Look-ups in named tables: a row name and a column name give one cell, copied from the table.

kopigug:
	biloguf	sozor	vip	balozi	sog
makur	126	51	185	153	180
pesed	138	142	196	142	126
sir	113	125	164	147	151
gorivem	213	181	202	122	75

biloguf of makur is 126
sog of pesed is 126
vip of gorivem is 202
balozi of gorivem is 122
sog of makur is 180
sozor of gorivem is 181
biloguf of pesed is 138
balozi of pesed is 142
vip of makur is 185
sozor of sir is 125
vip of sir is 164
balozi of sir is 147
vip of pesed is 196
sozor of makur is 51
sog of sir is 151
sozor of pesed is 142
biloguf of sir is 113

likimep:
        bobapeb  dedos  rizi  koma  relepul  siviti  madepe
rilil        92    220  -189   430      184      31      14
regu         25    140  -797   834      298    -162     181
sigigi       91    749  -192   747       55      53    -896

bobapeb of sigigi is 91
relepul of rilil is 184
madepe of rilil is 14
rizi of regu is -797
siviti of sigigi is 53
dedos of rilil is 220
bobapeb of rilil is 92
madepe of regu is 181
koma of rilil is 430
koma of regu is 834
dedos of regu is 140
relepul of regu is 298
koma of sigigi is 747
relepul of sigigi is 55
siviti of rilil is 31
rizi of sigigi is -192
dedos of sigigi is 749
bobapeb of regu is 25
madepe of sigigi is -896

beb:
columns: lotaton, geze, tokalet, zek, kilikob, nipas, nibegop, lovigi
bet: [59, 68, 72, 68, 77, 139, 119, 49]
vekulo: [53, 79, 62, 65, 128, 134, 165, 81]
gul: [48, 51, 60, 100, 70, 117, 96, 49]
dak: [90, 105, 115, 102, 89, 169, 179, 51]
tizag: [75, 101, 96, 88, 121, 170, 216, 76]
lususev: [51, 70, 64, 73, 101, 60, 94, 71]
boripe: [54, 72, 59, 114, 133, 228, 165, 73]
taresid: [54, 61, 71, 103, 69, 140, 153, 52]
vovik: [46, 64, 99, 60, 100, 117, 116, 68]

lususev, geze -> 70
vovik, lotaton -> 46
taresid, lovigi -> 52
vekulo, kilikob -> 128
vovik, geze -> 64
taresid, lotaton -> 54
Row with the largest zek: boripe

sepug =
|  | bidara | vur | zuk | vakubu | kob | fazav | zisup | deza | pul |
|---|---|---|---|---|---|---|---|---|---|
| kupa | 114 | 60 | 68 | 133 | 105 | 71 | 134 | 182 | 72 |
| betov | 95 | 78 | 140 | 109 | 107 | 93 | 53 | 128 | 93 |
| ked | 85 | 112 | 136 | 85 | 99 | 110 | 63 | 80 | 110 |
| til | 111 | 76 | 117 | 152 | 123 | 104 | 70 | 189 | 96 |
| fekit | 84 | 86 | 139 | 100 | 114 | 92 | 52 | 116 | 92 |
| gumogeg | 115 | 62 | 75 | 146 | 113 | 77 | 114 | 193 | 76 |
| pum | 75 | 95 | 134 | 93 | 121 | 92 | 52 | 103 | 91 |
| tekod | 115 | 68 | 96 | 152 | 119 | 92 | 92 | 194 | 86 |
| bavo | 72 | 104 | 125 | 87 | 126 | 92 | 56 | 93 | 91 |
| nog | 91 | 110 | 141 | 90 | 100 | 112 | 56 | 80 | 111 |
| tora | 112 | 60 | 68 | 116 | 99 | 71 | 137 | 162 | 72 |
| tabog | 72 | 112 | 114 | 85 | 127 | 93 | 64 | 84 | 91 |

What is the vur of tabog in sepug?
112
What is the vur of fekit in sepug?
86
What is the vur of nog in sepug?
110
What is the fazav of nog in sepug?
112
What is the vakubu of nog in sepug?
90
What is the zuk of fekit in sepug?
139
What is the zuk of tabog in sepug?
114
What is the pul of pum in sepug?
91
What is the zuk of betov in sepug?
140
What is the bidara of tekod in sepug?
115
What is the deza of bavo in sepug?
93
What is the zisup of tabog in sepug?
64
What is the vakubu of betov in sepug?
109
What is the vakubu of tora in sepug?
116
What is the fazav of tora in sepug?
71
What is the deza of fekit in sepug?
116
What is the vakubu of pum in sepug?
93
What is the kob of ked in sepug?
99
What is the pul of tabog in sepug?
91
What is the pul of fekit in sepug?
92

